In the rows, zero is written as 128.
The same turns and mirrors carry the whole set onto itself and the rows of a family onto each other. Which other rows belong to the same family as each row named below? List them in the order they appear above.
These 16 rows form 4 families of 4 rows each.
Baf: [165 110  94 138  99 109 136 121 134 164]
Mal: [133 115 115 127 131 121 106 101 137 184]
zovup: [127 113 145 137 146 117 106 151 155 134]
peviz: [123 112 123 107 138 135 111 109 132 154]
tivet: [154 113  77 137  99 104 114 119 129 155]
kul: [143 109 106 155 117  88 127 155 142 122]
kubok: [131 112 109 118 128 136  89 108 123 169]
dev: [132 126 138 140 150 131  97 159 137 140]
ses: [126 109 145 155 146 121  94 145 132 162]
Zelaz: [158 104 124 165 114 108 125 165 128 142]
tapu: [139 108  84 124 109 106 132 112 118 142]
rumu: [161 112 111 159 109 102 110 165 150 135]
bipa: [151 128  74 129 110 105 125 118 131 152]
Pata: [124 128 107 117 142 133  97 111 123 164]
gonaf: [159 126 106 153 117 105 124 167 143 128]
sig: [138 112 143 140 139 134  87 153 144 148]

Same family as kubok: tivet, rumu, sig
Same family as peviz: zovup, kul, tapu

The same turns and mirrors carry the whole set onto itself and the rows of a family onto each other. Which other rows belong to the same family as each row named below? List them in the order they appear above.
These 32 rows form 4 families of 8 rows each.
babo: [160 113 158  84 122 128 140 134 135 145 132 125 150 128 136 137]
zev: [151 117 171  83 136 122 147 127 134 145 144 132 151 135 138 130]
dap: [139 143 138 122 122 125 164 134 134 128 184 145 148 148 113 115]
leg: [134 114 162 116 110 108 112 140 139 141 112 123  98 129 162 122]
peveg: [112 145 128 140  90 110 120 152 139 124 162 131  87 134 128 102]
Savez: [119 152 130 140  93 105 113 153 135 134 153 130  91 132 127  92]
raz: [158 117 158 108  79 104 121 138 145 123 178 124 107 138 158 114]
fimo: [142 133 147 116 110 121 169 143 132 136 191 134 144 145 115 107]
devag: [124 120 161 102 105 107 103 146 139 142 121 115  90 122 152 117]
bebo: [113 152 135 136 103 112 133 147 146 133 165 144  86 131 127  85]
Mubo: [128 149 137 107 116 123 154 138 134 128 193 138 139 141 104 110]
zilo: [106 146 140 114 147 127 147 139 128 146 127 137 131 132 107 118]
Navur: [121 129 151 107 116 110  98 136 142 134 113 129  93 124 151 126]
pak: [158 111 147 108  82 107 124 128 137 120 183 119 128 141 146 103]
Vuge: [157 109 146 106  83  91 125 129 141 125 178 122 127 145 148 113]
berul: [143 111 169  82 133 126 154 126 138 136 151 132 146 138 140 140]
Memop: [125 143 134 114 115 119 101 122 109 129 159 102 141 146 139 119]
Bemo: [119 148 139 111 115 123 163 146 135 132 185 127 136 147 103 105]
Vovo: [132 128 167 112  94 111 170 145 172 141 153 153 106 121 135 120]
sef: [136 119 164 108 110 112 166 156 165 141 146 160  97 123 128 114]
Maf: [132 132 144 115 137 121  99 133 100 132 156 107 131 143 120 120]
Fufi: [103 150 141 139 104 104 127 145 137 124 173 137  88 141 130  96]
sekik: [135 119 160  97 109 119 174 153 166 136 136 149 105 122 142 119]
sugo: [163 123 151 106  77  93 133 139 136 131 178 126 115 148 153 118]
Lal: [104 151 152 114 144 125 143 151 136 150 122 142 109 128 121 130]
raso: [128 142 138 126 117 113  94 126 107 133 170 113 132 148 124 114]
Kubab: [143 114 160 111 110 108 103 134 138 137 119 134 101 124 163 127]
Gised: [106 154 154 117 143 141 143 151 132 144 127 140 110 125 118 120]
bamuz: [131 131 154 108  89 111 168 146 172 137 149 155 106 127 147 113]
godes: [130 134 132 111 131 121  97 134 102 128 152 110 131 150 130 113]
Mefa: [149 110 164  88 123 119 135 132 126 136 140 118 151 138 139 148]
pom: [ 99 138 147 117 149 138 133 140 137 138 127 136 122 122 113 115]

Same family as godes: zev, leg, peveg, Mubo, Vuge, Vovo, Gised
Same family as bebo: raz, fimo, zilo, Navur, sekik, raso, Mefa
Same family as Memop: babo, dap, devag, sef, Fufi, sugo, pom

